One turning vector, and how many steps it has turned:
The counts run from 0 to 346.
[148 174 101 111 143 118 163 181 122 129 107 110 137 170 117 113 127 142
 130 137 145 108 155  88 138 128 111 178 145 165  98 174  88] -> 223
[144 146 148 123 172 100  79 135 119 139 162 167 126  82 141  94 137 117
 100 110 155 138 137 159 160 122 165 151 143  99  93 123 166] -> 130
[158 149 133 129 155 136  96 140 121 154 158 141 107 102 133  77 154 123
 117 140 146 156 161 159 150 142 182 148 122  80  89 136 158] -> 132
[142 102 124 118 139 131  60 104 115 166 141 187 107  79 119 116 164 153
 126 119 120 158 132 131 117 142 132 154 150  91 142 111 157] -> 126
[175 147 145  96 137 106 133  80  69  77 159 140 113 129 132 146 116 125
  97 120 133  90  78 125 124 113 104 142 160 100 161 102 112] -> 210
[122 127 158 159  96 126 110  98 147 117 102 147 117  93 122 100 150 165
  90 138 103  86 122 118 116 131 103 111 106 117 149 201 148] -> 83
[139 138 126 156 135 162 111 116 155 146 127 138  96  91 122 132 158 162
 165 107 142 114 177 166 136 137 123 144  99 127 142 105 205] -> 103
[142 112 111 104 148 115 161 128  96  82 162 121 133 152  90 110 136  94
 148 126 155 124  89 101 120  95 151  86 146  77 147 114  80] -> 204
[147 152 170 125 109 133 104 122 121 119 142 147 115  96 162 199  53 125
 120 124  88 120 125 148 130 142 110 100 101 114  93 132  99] -> 299
[128 106  97 112 174 114 141 110 134 167 132 122 153 125 199  96 169 135
  87 174 138 134 129 115 138 118 152 131 179 133 119 120 139] -> 157
[123 174 160 126 106 120 154 138 141  68 179 137 101  94  91 116 149 122
 127 116 146 100 137 131 147 149 117  99 117 171  99  98 150] -> 262
[ 70 120 122  99 192  82  86 106 111 130 137 117 164 141 124 132 106 103
 127 108 133 124 172 138 121 140 128 105 123 112 100  98  81] -> 335
[141 127 166 153 107 161 106 110 157 109 109 131 115 106 136 126 144 125
 128 116 147  75 119 146 135 110 130  91  98  76 176 177 173] -> 80
[121 131  87 101 162 129 111 159 158 139 108 121 175 141 140 157 185  89
 140  91 157  63 153 143 131  94 132 115 145 117 122 135 127] -> 71
[104  73 109 146 150 159 135 115 132 139 111 159 120  90 104 155 145 123
 160 145  70 153 133 110  94 104 167 114 130  83 134 134 107] -> 118
[133 116  84 110  99 126 109 110 146 125 103 134 146 132 149 146 183 146
 116 135 139  71 163 132 122  89 116 122 117 101 183 156 157] -> 76
[120 129  95 100 134 127 125 146 178 147 140  90 159 135 173 148 141  95
 149 128 164 112 175 146 148 113 147  65 120 115 128 100 144] -> 314
[123 121 148 145 106 112 123  99 171 113 125 116 127 112 172 150  86 110
 123 149 137 107 122 151 143 113 119  47  99  94 166 136 163] -> 321
[125 155 113 100 129  72 114 124 102  80 153 107 137 156 102 118 145  88
 110 122 160  78 156 162 136 111 146  89  94  93 129 141 109] -> 49
[119 126 143 146 177 128 144 115 129 124 171 127 137 130  84  68  88 158
 138 108 159 157 102 101 132 147 128  85 121 125  95  97 107] -> 175
[112 127  68  89 130 124 100 165 175 202 129 112 149 130 149 130 162 127
 134 134 138 143 173 129 132 153 114 108 129 165  91 123 121] -> 310
[115 128  73 107 142  82  85  90 104 148 132 118 131 152 134 146 125 153
 134 126 140 114 193 157 117 134 100 143 100 114 153  85 129] -> 340
[ 87 140 182  94 146 166 110 135 117  96 100 108 128 148 142 138 107  84
 152 126 132 110 154  83 147 119 150 153 154 124 129 143 100] -> 248
[125 147 131  89 107  94  72 174 167 124 148 171 132  90 107 117 139  71
 137 124 164 138 120 117 155 120 138  94 158 127 125 132 153] -> 284
[129 114  82 126 141  91 158 143 123 128 123 114 120 168  68  68 152 123
 146 159 141 151 101  73 117 127 133 119 143 125 156 152  98] -> 200
[126 142 135  91 102 112  74 177 161 129 156 147 120  99 103 103 151  71
 147 124 172 148 132 120 160 130 155  88 145 110 121 140 148] -> 285
[128 115 115 130 167 134 153  99 109 140 171 103 120 135  89  74 127 177
 131 127 138 166 121 101 115 167 127 109 118 132  98  85  95] -> 177
[136 126 157 152  91 150 100  97 145 121 101 130 107  98 126 101 160 163
 106 133 114  96 115 125 119 133 112 111  96 101 163 197 156] -> 82
[138 149 143 111  81 109 119 110 117 110 140 154 117 105 164 184  80 137
  93 163  80 115 149 139 122 128 107 113  99 112 104 141  92] -> 297
[ 89 118 141 113 180 189  91 117 116 135 127 129 144 125 103 156 147 145
 156  82 113 107 187 128 115 130 143 144 103 107  97 101  99] -> 95
[ 94 114 157 155 124  73 102  84 158 141 114 139 131 103 144 105  95 134
  87 158  99 133 105 123 116 146  88  78 112 132 134 165 126] -> 326
[140 129 117 113 145  87  68 117 119 153 159 195 123  78 136 102 148 151
  95 122 136 141 137 141 137 128 141 166 154 121 114 117 166] -> 128
[104 137 156  82 138 101 115 109 121 127 120 104 141 136 200 124  94  93
  78 169 111 130 137 106 143 136 127 114 151 128 102 143  82] -> 4
[106 138 147 107 128 111 107 148 153 122 100 163 120  99 143 212 103  70
 161 142  99 129 129 115 126 108 109 146 164 149 144 120 123] -> 276
[156 172 106 112 140 139 148 179 118 140 106 104 119 173 116 106 133 146
 132 140 137 122 149  92 141 151 114 190 139 160  96 171  89] -> 222
[152 149 128 160 159 136 160 161 127 119 152 137 129 128 149 139  85 139
 131 150 128 145 180 154 145  98 191 126  96  82  84 145 117] -> 138
[183 165 153 115 130 115 112 106  83 130 125 126  89 142 140 111 129 157
 101 138 125 119  93 127 129 163  80 198 153 141 129 146 121] -> 215
